One vector is turned by the same rotation once a step. Each row is the vector after some number of steps, and that number follows the row.
The counts run from 0 to 179.
[109 128  82 125 138 158  82 127 104 157 150 118 112 139 181 139 159 165
 133 147 178 143 125 112  96 148 130  76 116 121  74 152 112 167 137  72
 144 136 152 107 133 121 145 153 104 124 139]
125
[130 112 169 159  77 102 164 157 115 130 132 114 140 162 157 143 140 138
 128 187 135 124 123 121  96 109 176 134 167 154 127 137 149 120 131 100
  71 102  96  94  86 175 138 130 148 147  72]
101
[159  92 167  97 121 121  98 137 158 146 135 128 130  56 121 108 141 109
 116 124 165 158  78 107 102 124 106 133 117 137  56 100 158 130 170 141
 199 137 106 117 142 117 125  95 165 134 142]
48
[151 143 119 124 144 105 175 123 135 120 146  97 135  86 163 106  92 116
 160 149 144 134 101 135  69 153 154 152 141 106 170 140 142 167 132 135
 194 120 159 123 146 147  98 143 107  94  68]
29
[ 89 125 131 144 118 115 125 199 123 108  88 108 165 173  67 125  98 139
 101 124  76 169 103 110 145  96 148 169 151 122 152 128 139 121 100 116
  82 115 124 103 117 139  99 162 146 176 154]
83
[125 129 125 118 119 107 146 142 126 193 127 127 147  90 145 105 189 153
 123 105 182 163 111 114 104 122  91 116 128 111  71 120 125  96 139 169
 151 145 144 112 149 128 116 130 142 163 180]
56
[133 106 152 120  86 146 139 184 137 114 143 108 147 143 103 128 112 120
 146 189 107 123 123 108 144  92 138 134 172 159 117 120 151 141 140  93
 104 100  93  73  88 177 148 122 138 125  68]
100
[123 113 105 153 106 155 102 150 103 109 126 100 161 163 132 139  95 111
 125 171 104 105 150 116  76 166  86 170 144  95 142 152 168 187 148  78
 114 142 111  88 162 155 145 161 136 138 109]
14
[121 127 101 102  82 141 137 118 110  90 118 111 127 170 151 168  82 137
  93 148 120 128 146 130 122 138 110 173 139 138 118 103 159 170 145  70
 102  99  68 101  98 172 120 156 126 153 169]
2
[ 98 120 121  95 135  87 111 109 137 193 149 132 112  91 151 100 145 144
 160 149 188 144 121 130  94 100 138  81 128 101  96 144 146 157  84 166
 142 137 155 152 143 106 144 148 106 126 142]
45
[129 129  56 133  96 104 123 138 174 164 116 148 127 154 128 158 155 117
 121  83 136 168 111  95 131  84  74 116 142 121  74 128 119 116 135 114
 120 116 152 101 131 154 135 126 126 129 195]
67
[ 93  82 158 139 120 141  81 134  98 146  98 117 157 114 128 117 101 115
 135 194 138 123  66 121  67 133 145 123 142  79 119 149 155 139 102 126
 109 145 131 145 125 129 126 168 129 107  87]
32
[100 155  99 123 133 163 141 112  83 122 154 100 148 112 125 103  66 144
 139 135 130  83 140 139 131 155  86 133 149 110 164  79 118 172 124  88
 132 136 115  83 129 130 126 152  57 165 126]
12
[158 158 139  80  53 102 142 176 150 127 108 132 132 151 103  91 144 115
 112 142 146 138 142 128 107  98 122 178 158 169 100 134 151 155 127 154
 133 136  95 128 132 143 125 111 159 174 148]
174
[118  77 104 109 125 151  70 149 143 155 129 127 155 129 126 140 100 110
 141  94 130 157  75 159 110 135  82 170 114  81  97  84 155 148 118 102
 136 104 131  97 137 147 132 135 142  88 143]
140
[111 117 150 132 106 100 117 145 131 137  63 123 169 106 111 133 135 117
 152 179 138 143  90  83 137  88 110 129 145 121 100 171 153 101  98 175
 112 156 144 165 128 117 120 114 131 172 149]
164
[103 155 150  76 119 128 148 118 138 112 160  98 102 110 118  90  94 158
 145 201 120 111 167 129 124 111 173  99 145 172 128 115 142 194 114 106
 127 131 116 134 131 121 115 155 119 185 102]
104
[115 122 136 106 177 117  81 131 120 165 120 145 182 111 102 124  68  83
 148 141 160 144  90 122 144  88  90 137 138 121 134 108 193 131 107 144
 121 115 118 103 167 152 171 101 113 122 117]
151
[140 154  87 106 152 105 131 149 110 155 120 154 120  97 155 126 197 127
 119 127 204 134  84 121 108 110 186 110 125 112 113 159 106 151 126 170
 137 130 119 135 178 148 128 131 101 121 156]
51
[139  97 118 136 102  85 179 172 159 111 149  61 138 181 124 167 129 146
 133 178  97 132 121 103 125  94 150 160 168  98 146 146 163 151 127 145
  97 120 153 112 109 148  96 110 148 139  82]
95
[ 73 132  93 161 110 127 134 125  83 116 101 100 124 177 155 160 118 166
 112 137 138 124  99 114  84 153 144 137 150  93 154 121 121 119 148  73
 108 128 104  97  77 168  79 177 116 132 136]
10
[ 98 141 146  76 132  97 121 100 155 128  64 139 170 101  86  87  60 112
 133 137 124 162  78 121 127  95 131 147 104 135 132  99 169 126  99 141
 145 142 141 164 154 142  94 127 138 160 150]
156
[103 109 140  77 106  88 141 173 158 144 120 112 149 127  94 147 144 115
 123 145 158 113  94 131 158  63 124 144 197 113 106 132 151 165 102 186
 118 143 102 160 128 138  84 120 116 143 154]
169
[133 115  77 122 112 131  88 169 155 128 121 120 169 159 112 145 157 114
  91 109 128 165 114 117 147  85  96 136 123 109  60 122 141 145 137 137
 127 142 162 138 157 137 152 105 123 126 187]
66
[120 139  79 122 137 121 154 157 120 168 143 144 144  78 122 102 176 154
 134  74 164 144 127 106 128 118 119 143 130 124 126 114 107 131 132 144
 152 108 114 102 160 129 116 142 104 173 218]
63
[106  99 127 108 113 147  98 134 106 149 168  95  94 154 148 145 144 157
 101 176 177 105 124 128 115 119 127  75 146 104  65 118 146 168 143  93
 125 137 119 118 109 140 124 154 106 111 105]
118
[130 134 160  88 143 142 137 156 107  77 168 101 115 128 156 135 116 156
  87 184 155  80 127 142 120 124 181 105 161 139 124 106 145 196 138 135
 150 110  94 147 121 142 113 139  95 150 103]
110
[135 145  65 139 100 104 147 115 139 145 104 148 118 129 156 137 146 139
 105  66 136 172  99  91 107  96 116 130 131 132  96 114 127  89 151 109
 115 108 146 116 107 163 108 146  98 157 207]
68
[105  96 168  79 111 150 119 141 129 115 174 116 101 125 119 127 108 146
 114 196 151  92 146 143 128 111 143 102 142 128  99  98 140 201 110 120
 122 128  78 127 102 119 133 153 100 127 113]
111
[155 144 139  89 110  74 152 152 150  90  98 135 143 120 116 142 123 108
  94 137 148 120  92 148 119  81 151 167 171 140 122 126 188 140 131 188
 139 110  99 176 143 164  98 105 122 132 139]
168
[ 90 149 112 129 146 154  99 125 110 123 143 110 144 138 101 113  41 126
 121 157 131  84 102 128 110 129  90 120 157 110 160  95 175 137 143  88
 158 127  96 109 141 145 134 116  95 133  77]
19
[127  73 100 154  84 104 123 128 125 159 112 154 132  96 136 161 160 120
 102 115 150 166 118 112 114  87 107 138 119 106  76 136 133 103 133 166
 118 118 104 125  96 148 127 147 114 119 201]
61
[ 79 139  98 163 166 111  95 140 102 166 103 135 159 129 159 136 110 159
 127 107 161 183  70  95  70 158 146 136 100  88 160 129 141  94 107 113
 125 126 125 105 142 148 111 148 137 128 159]
142
[179 146  91 129 102 105 195 116 141  84 134  95 156 121 117 119  71 110
 138 143  71 162 141  97 136  99 131 170 137 144 149 140 145 154 132 111
 126 105 146 114 134 151 127 111 118 147 106]
87
[134 146 141  96 105 156 155 136 108 134 164 113 127 116 162  82 140 173
 125 149 169 132 161 154  89 162 145 130 116 149  97  90  94 165 138  96
 174 136 119 106 115 120 120 133 123 162  99]
115
[132 125  73 111 151 157  83 117 107 128 151 127 137  98 161 132 122 147
 150 119 150 148 120 136 101 177 128 126  84 103  86 115 119 188 106  89
 163 114 154 116 155 118 158 147  91 111 152]
132
[113 130 130 111 120 114 105 148 138 114  55 122 190 104  75 125  88  90
 139 155 146 164  54 101 138  88 124 145 123 101 130 152 153 129 115 150
 155 136 121 131 152 140 118 101 136 120 120]
157
[142 112 158  87 124 123 127 159 133 160 124 161 139  87 121 104 121  98
 135 143 168 169  94 155  85 128 155 149 122 145 117 123 141 143 114 142
 173 105  74 104 125 166 152 120 158 101 114]
42
[106  95 128 156  96 147 115 125 102 152 136 113 149 125 117 118  55 111
 120 176 121 106 122 145  92 115  92 134 135  89 152 110 157 134 140  93
 124 144 104 103 108 155 143 150  90  91  56]
20
[113 160 142  88 155  86 129  77 161 144 109 141 157 102 144  99 109 123
 157  97 126 153  81 121 100 105 132 154 144 130 150 104 169 116  94 145
 145 112 161 145 165 142  88 128 139 166 142]
155
[146  93 123 105  92 116 110 139 158 132 107 147 119  73  96 144 124 105
 107 131 143 182 143 104 106 105 112 137  97 125  79 151 146 163 137 171
 149 131  90 138 132 127 151 145 149 121 191]
54
[101 160 155 128 126 113 164 102 144 115 120 101 126 149 128  86 109 157
 150 169 111 102 115 106 122 113 182 108 170 139 134 126 131 123 107 109
  89 127 167 138 112 131  86 164 110 192  88]
97
[128  93 164 116 135  92 119 180 105 161 113 157 140 110 147 125 147 110
  96 160 188 178 110 137  62 111 176 142 128 117 126 150 155 141 139 169
 136 127  82 138 155 155 147 132 173 106 104]
43
[121 149  89 122 141 123 155 161 112 114 142 125 165  87  83 126 109 137
  84  77 137 123 109 122 170  86 113 149 149 102 139  81 134 134 140 158
 142 124 112 109 160 145 108 115  67 173 197]
70
[146 122 157 101 145 145 112 150 151 151 136 136 144  51 130 100 126 120
 170 152 171 137  93 136  80 126 142 137 126 138  91  98 131 155 108 141
 198  96 116 126 116 124 148 108 130 116 100]
41
[127 119 116  75 113 106  98 110 140 150 124 171 119  59 132 124  97 110
 108 123 157 150 157 127 115  92 125 132 100 143  68 113 148 175 105 167
 140 120  97 154 139 141 160 148 106 133 189]
53
